(in the rows, 128 means zero)
One turn sends every row of this set to another row. A few are shown first. Where does it send the rows asked after them?
Z933: [149 162 130 101 144 129 160 131 122  95 128  94 101 152 128 111]
Z789: [149  98 129 113 170 119 164 109 117 119 123 138 114  97 151 104]
Z975: [139  98 133 109 161 118 157 105 118 127 124 139 115  92 150 106]
Z110: [132 114 106 144 130 156 158 124 107 133 133 110 114 151 148 128]
Z570: [158 115  92  86 136 131 147  94 120 116 104 121 109 121 109 144]
Z784: [170 114  91  91 143 132 155 100 117 105 101 121 107 127 112 140]
Z894: [134 112 111 144 124 157 157 126 107 130 131 110 114 152 152 125]
Z664: [139 100 128 110 168 118 159 105 118 128 125 138 115  93 147 108]
Z281: [126 166 127  93 140 125 148 118 125 118 135  93 105 142 119 122]
Z15: [134 156 147  93 117 130 145 125 126 103 127  97 104 143 133 110]
Z982: [148  96 134 113 164 120 162 110 117 117 121 139 114  97 153 102]
Z627: [177 109 100  92 132 135 156 105 118  94  96 123 106 129 119 132]
Z543: [143  95 136 110 159 119 158 107 118 122 122 139 114  94 153 102]
Z961: [154 122 134 121 166 140 175 159 130  94 117 114  99 117 114 126]
Z595: [136 130 121 116 176 136 170 148 131 116 126 111 102 110 102 139]
Z222: [130 112 112 143 121 156 154 125 107 132 131 111 114 150 152 126]
Z841: [128 114 107 142 127 156 155 122 107 136 133 110 115 150 148 129]
Z232: [153 110 103  82 120 132 141  92 121 118 103 123 110 118 113 141]
Z82: [115 128 130 107 158 135 154 138 134 132 130 113 105 100 100 143]
Z26: [147 157 143  99 127 131 154 131 124  93 125  96 102 149 134 107]
Z130: [144 100 126 112 173 117 163 107 117 124 124 137 114  96 148 107]
Z99: [113 119 150 102 130 138 145 139 137 128 125 117 106  96 111 136]
Z467: [134 113 108 145 128 156 158 126 107 130 131 110 114 153 150 126]
Z989: [151 113 155 117 138 144 166 159 133  90 113 118 100 113 124 119]
Z966: [160 106 112  83 110 135 141  97 121 107  98 125 109 120 121 135]
Z434: [128 113 110 142 123 156 153 123 108 136 133 110 115 150 150 128]
Z633: [130 112 163 108 120 142 150 150 135 106 117 119 103 103 123 123]
Z239: [139 167 122  98 151 126 158 125 123 107 132  93 103 148 121 119]
Z442: [124 161 139  90 123 127 142 119 126 115 133  95 106 139 125 117]
Z478: [173 105 111  88 116 136 149 104 119  96  95 125 107 126 123 130]

Z784 goes to Z627
Z467 goes to Z894
Now find these:
Z961 goes to Z989
Z543 goes to Z975
Z281 goes to Z239

One turn sends every row of this set to another row. A few are shown first. Where does it send the rows asked after them?
Z790: [155 140 145 128 103 127 124 145 122 100 161 180 130 130  96 123 142 135
 114 114 119 106 135  99 129 137 140 168]
Z741: [127 145 119 155 106 119 148 134 132 120 120 162 126 144 100 124 146 132
 114 114  93 120 131 105 140 155 121 173]
Z954: [131 106 137 136 110 130 126 131 143 105 103 101 112 129 143  91 101 145
 127 134 121 130 148  86 107 132 144 128]
Z902: [125 145 106 154  98 115 145 138 131 114 115 153 122 147 109 127 154 129
 126 111 100 112 132  91 136 151 114 162]
Z27: [154  93 109 123  99 124 123 105 114  85 160 135 112 149 128 130 114 127
 117 111 124 163 146 136 117 141 166 114]
Z162: [140  85 153 152 109 154 138 129 146 103 110 120 112 149 128 121 118 113
 144 128 123 156 126 119 117 143 136 113]
Z937: [162  96 156 151 128 159 132 138 140 117 107 128 121 129 131 107 124 109
 137 116 138 155 128 104 112 146 137 123]
Z46: [138  92 131 143 103 130 134 143 149  95  98 101 109 138 137 102 111 129
 121 143 128 136 145  89 115 125 137 114]
Z583: [148  94 136 147 114 129 130 138 156  88 111 102 118 136 143  95 102 150
 125 129 124 142 149  98 107 141 140 118]
Z401: [129 140 137 128 101 116 107 130 141 109 166 160 134 129 107 136 123 139
 108 134 118 114 127  91 140 134 131 174]
Z562: [143  71  93 140 114 131 133 123 124  87 145 140 132 143 125 127 102 141
 107  90 153 142 154 115 126 128 138 112]
Z973: [163  85  90 121 103 118 109 120 111  79 145 128 109 148 127 120 111 126
 110 111 132 156 144 112 123 129 172 127]
Z2: [122 136 107 150 103 126 156 132 146 121 129 152 122 135 106 134 145 132
 121 108  94 118 130  98 134 161 117 171]
Z149: [137 150 101 157 121 115 133 132 134 113 121 160 133 150  93 116 139 125
 126 132  95 119 129  94 135 146 137 176]
Z173: [146  68 106 132 100 140 133 129 115  87 141 146 121 141 126 139 120 127
  90 101 150 144 154 117 132 131 145 114]
Z383: [130 145 137 136 104 113 112 133 126 110 149 170 137 140  98 125 126 137
 106 132 114 113 128 100 146 129 130 177]
Z511: [130  71 102 133 106 143 127 113 121  81 150 144 127 152 113 138  99 124
 113 116 142 139 157 120 128 121 149 112]
Z397: [164  83 144 148 114 147 142 145 139 109 104 119 108 137 132 108 128 121
 138 120 130 153 117 106 108 143 155 118]
Z676: [161  79 149 156 124 152 128 144 151  98 110 119 121 141 131 107 111 128
 140 111 134 156 127 107 115 147 137 123]
Z468: [141 143 139 129  99 116  98 141 123  96 156 167 132 139 104 127 133 138
 115 129 118 108 130  88 138 132 138 172]
Z598: [156 137 136 125 112 129 130 135 138 111 174 173 130 121  90 123 130 129
 121 117 115 115 127 101 125 138 142 175]
Z781: [162  90  93 132 110 112 111 113 120  86 150 127 121 148 136 120 108 133
 117  94 138 169 139 122 123 138 152 119]
Z581: [143 148  94 159 115 118 136 137 131 111 119 157 129 150 101 122 156 119
 139 120 101 117 124  86 128 149 133 164]
Z603: [161 102  90 129 115 119 101 108 106 100 148 133 118 146 137 126 116 129
 112 102 131 165 146 114 124 150 171 128]
Z23: [153 147 136 133 112 119 132 135 123 113 155 179 134 132  90 115 134 135
 113 118 110 114 129 108 131 136 145 175]
Z340: [139 146  88 155 120 120 131 127 149 113 131 149 129 144 100 126 141 116
 134 131  96 126 125  86 131 153 132 174]
Z759: [137  79  95 131 110 143 133 122 114  96 139 145 123 138 116 131 104 125
  97  88 146 133 173 108 135 131 134 122]
Z837: [136  97 130 144 110 136 145 125 151  93 113 108 113 142 130 100 106 135
 140 148 113 135 147 105  98 134 155 110]

Z27 goes to Z837
Z603 goes to Z954
Z973 goes to Z46
Now find these:
Z598 goes to Z340
Z383 goes to Z741
Z781 goes to Z583
Z790 goes to Z581

One turn sends every row of this set to another row. A few are shown first. Where does it send the rows asked after them?
Z108: [120 146 114 122  95  98 138 145 152 107 119 112 110 118 155  96 138 100
 116  83 102 147 122 122 134  96 123 145  90 140 126]
Z943: [ 82 111 108 115 130 146 112 144 123 105  90 120 156 120 136 111 138  92
 157 143 119 157 137 129 110 126 100 134 140 112 144]
Z163: [132 127 149 141 109 139 150 139 170 103 121  94 109 137 123 106 147 116
 161 113 128 182 115  80 116 101 118 160 105 139 166]
Z475: [133 139 114 131 107 106 141 147 146  99 120 108 106 111 163  92 134  95
 121  85 108 162 122 116 139  91 135 147  89 137 124]
Z810: [106 116 128 134  88 122 136 128 155 116  82 136 161 116 130  75 157  85
 146 117 123 142 102 122 134  77 114 158 140 122 137]
Z746: [125 146 104 138 116 137 177 160 157 117 144 116 154 116 150  66 130 121
 162 120 121 162 125  86 122 115 139 137 124 123 133]
Z527: [ 92 118 151 123 122 107 152 152 164 121 120 107 128 112 156  84 155 115
 148 141  86 170 150 102 114  75 128 119 107 134 145]
Z455: [102 118 137 127  72 142 105 151 146  96 108 108 156 134 127 102 141 104
 137 105 138 143 115 107 142  89  99 164 150 141 121]
Z237: [ 94 121 111 108 124 146 111 135 127 101  83 146 133 128 150 126 121 106
 140 121 112 145 119 126 145 107 114 158 127 109 136]
Z984: [136 130 132 114 122 101 136 177 139  89 109 130 134 110 149 126 153 106
 166 104 107 186 135 102 115  82 136 141 130 166 135]
Z622: [120 142 129 133 124 110 147 173 161 109 139  68 130 112 136 113 140  88
 141 105 141 163 145 110  99  93 102 130 126 123 113]
Z886: [100 114 118 148  86 133 111 171 155  88  99 127 165 135 150 100 115  93
 149 137 116 136 129 133 130  79 110 154 127 146 126]
Z284: [ 83 104 154 116 107 125 127 141 166 105 110 113 100 127 157  95 135 123
 160 154 108 142 142 123 119  95 124 130 122 136 164]
Z800: [109 119 119 121 127 104 126 122 137 103 112 121  94 112 161  98 143  93
 142 121 118 148 120 155 135  95 144 136 105 133 122]
Z25: [116 118 114  91 111 124 125 142 146  98 150 106 121 144 141 126 136 101
 124 113 125 128 116 137 126  99 125 145 145 158 148]
Z866: [116 114 123 104  95 100 125 162 142  82  98 136 118 108 139 114 142 103
 159 126 122 159 142 130 114 108 120 149 143 170 160]
Z63: [120 148 112 132 110 121 167 160 145 115 137 124 141  98 154  71 142 128
 154 113 122 171 116  82 135 110 139 140 114 124 113]
Z109: [121 148 104 130 109 132 164 175 152 109 159 122 155 119 150  90 126 131
 147 126 120 166 121  83 131 108 134 146 116 141 123]
Z890: [ 75 112 108 112 121 141 125 131 139 115  98 128 146 128 140 107 129  98
 128 148 107 141 122 129 127 114  99 146 118 104 151]
Z183: [104  95 133 136 102 143 140 140 160 102  96  89 171 151 131  83 133  90
 153 124 123 125 112 118 127  96 116 151 151 129 134]
Z443: [ 96 109 143 148  93 152  89 146 135  93  89 120 148 129 153  85 148 106
 176 126 118 157 114 116 132  87 126 137 129 137 123]
Z554: [121 157 122 131 122 140 164 164 156 120 147 128 144 113 152  91 132 136
 166 114 130 167 125  78 133  95 139 141 129 118 115]
Z13: [ 87 124 150 125 123  98 150 138 161 125 112 114 126 117 142  91 160 117
 154 137  85 171 149 111 117  82 126 126  96 138 135]
Z21: [129 141 148 124 133 143 151 132 164 120 116 105 117 130 147  96 139 111
 167  81 119 162 161 100 127  75 140 134 147 114 135]
Z73: [115 122 112 122 118 126 137 111 147 116 115 114 119 114 125  76 163  81
 165 123 134 159 140 145 102 112 127 129 142 133 165]
Z783: [119 149 123 121 122 139 128 152 166 112 160 116 134 160 140 139 128 114
 140 112 105 150 134 117 119  74 124 143 112 154 143]
Z958: [117 115 140 121 115 121 154 124 173 107 116  95  99 135 117 116 140 101
 150 127 152 144 105 120 117 109 109 165 129 127 159]
Z463: [118 138 132 127 125 101 151 163 159 109 125  65 133 123 124 119 145  91
 148  96 138 156 140 113  99 107 103 135 129 130 109]
Z997: [ 75 114 116 113 120 137 117 150 135 106 103 112 149 124 126 129 131 101
 135 150 129 153 127 120 118 121  82 152 128 110 137]
Z34: [102 116 115 109 128 159 117 129 126 101  79 130 141 133 134 121 130 102
 160 112 126 151 123 117 130 123 111 155 151 108 148]
Z65: [112 127 135 146 121 139 113 142 152 110 103 123 153 133 141 118 146  87
 166 121 142 144  89 129 129  63 121 150 136 114 104]
Z953: [ 84 118 129 119 123 145 121 124 137 110  80 130 126 123 130 122 131 110
 146 133 129 158 119 115 140 114  98 166 120  96 136]
Z692: [103 135 130 127 124 104 120 162 155 102 127 106 107 106 138 134 137  92
 155 136 156 156 141 145 105  90 104 139 128 129 115]
Z807: [127 146 117 132 110 138 165 167 152 108 145 108 144 116 144  85 136 132
 163 111 135 168 107  70 126 120 132 146 126 128 125]
Z49: [ 91 121 136 160 107 153 112 130 156 115 113 121 162 138 120  95 141  97
 165 147 134 164 142 129 130  71 111 153 127 127 119]
Z764: [126 146 113 129 112 132 158 178 146 104 135 135 149 109 161  85 135 133
 173 119 116 171 115  78 126 108 144 137 124 138 129]
Z97: [109 139 124 135 120 135 166 167 153 115 146 116 152 114 148  78 137 139
 170 138 117 176 133  76 126 109 137 135 119 132 123]
Z323: [130 133 104 136 106 130 139 147 154 101 111 106 137 133 147  74 141  88
 168  98  96 155 144 123  95 118 131 122 119 152 172]
Z642: [ 97 115 113 112 122 130 117 140 118  96  74 128 138 112 128 126 140  97
 150 122 132 165 116 120 129 127 100 161 132 114 131]
Z974: [100 104 119 136 116 115 126 133 130 107 107 108 175 126 126  93 159  79
 143 130 123 154 111 137 133  84 123 148 132 141  97]
Z248: [127 137 130 117 127 102 123 175 138  93 108 127 135 117 147 134 159 105
 178 103 107 178 129 113 102  89 133 129 126 165 129]
Z344: [124 139 122 114 125 139 135 160 162 110 170 105 140 151 144 132 136 108
 131 116 108 156 125 107 117  71 126 138 122 154 148]
Z20: [115 132 153 139  99 137 135 140 169 105 119  90 110 141 120 108 151 123
 165 112 124 176 121  85 109 112 108 151 102 144 162]
Z4: [121 147 108 134 129 122 168 177 147 111 148 111 156 107 153  89 132 122
 163 122 128 167 125  89 122 108 138 133 126 127 103]
Z713: [ 89 122 100 110 138 154 116 137 131 112 109 121 154 136 141 124 126  90
 139 132 121 137 125 137 121 111 104 140 140 102 137]
Z571: [133 131 104 139 109 134 141 145 152 106 126 102 137 121 147  66 151  82
 158 109 103 170 140 117  94 108 131 119 116 146 174]
Z83: [123 149 142 120 134 137 151 124 169 131 113 112 123 137 142  99 146 106
 171  80 113 148 151 113 118  77 136 128 145 111 138]
Z411: [108 130 145 115 126 152 113 128 151 107 128 112 104 137 137 117 133 116
 172 111 141 152 166 131 127  90 130 138 158 131 137]

Z746 goes to Z63
Z455 goes to Z183
Now find these:
Z783 goes to Z20
Z284 goes to Z866
Z890 goes to Z642
Z622 goes to Z21

One turn sends every row of this set to another row. A few are shown first. Where does it send the rows asked after them?
Z121: [129 143 105 139  87 139 100 123 137 113 107 143 181]
Z926: [111 129 103 131 103  97 131 125 145 127 115 170 130]
Z536: [124 122 129 132  87 140 107 117 145 135 124 130 170]
Z289: [134 161  89 125 124  99 115 116 131 135 132 154 139]
Z708: [118 115 121 136 129  97 147 111  91 131 128 140 150]
Z91: [133 144 101 150 146 125 104 119 120 139 139 158 136]
Z940: [120 123 104 160 122 120 117 128 137 118 120 179 128]
Z520: [135 121 123 160 126  87 106 109 137 143 111 126 146]
Z715: [122 114 101 148 115  88 141 109 105  98 113 155 142]
Z721: [125 125 112 128 127 145 121 114  95 109 118 175 146]
Z75: [119 128 116 149  88 125 141 127 102  94  97 123 148]
Z635: [125 126  96 139 119 128 109 108 168 127 121 117 160]
Z592: [127 132  98 137 143  88 121  94 101 114 127 136 142]
Z670: [104 143 112 116 124 107 133 133 113 155 116 160 152]
Z855: [121 128 124 156 120 131 123 116 157 110 127 107 132]
Z116: [134 138 131 122  92 109 137 126 119  90  95 126 150]
Z86: [129 148 123 111 120 105 109 109 121  92  94 115 145]
Z808: [132 162 113 157 124 143 135 136 121 116 120 111 163]
Z580: [146 138 121 168 113  96 126 129 111 144 108 136 168]
Z791: [122 128 132 131 111 128 127 109  99 127 125  96 142]
Z233: [115 138 103 139 122 120 102 101 115  91  98 109 133]
Z359: [112 125 120 147 133 132 128 138 110 148 124 170 145]
Z88: [140 124 117 129 122 143 121 105 105 115 141 165 136]
Z245: [119 112 116 124 131 139 110 102 114 109 123 168 130]
Z226: [129 136 146 107 109 111 130 115 114 118 109 107 147]
Z835: [120 127 112 164 125  90 109 125 123 128  79 144 161]
Z952: [ 89 132 122 149 132 137 127 136 133 110  88 122 152]
Z273: [102 122  99 139 110 134 126 131 150 121  88 138 175]
Z150: [130 143 102 136 113 140 132 130 135 143 122 118 184]
Z330: [109 135 115 125 112 138  84 112 138 130 104 130 174]

Z116 goes to Z226
Z855 goes to Z952
Now find these:
Z670 goes to Z289
Z791 goes to Z233
Z940 goes to Z359
Z150 goes to Z635
Z715 goes to Z708
Z835 goes to Z580
Z121 goes to Z536
Z245 goes to Z721

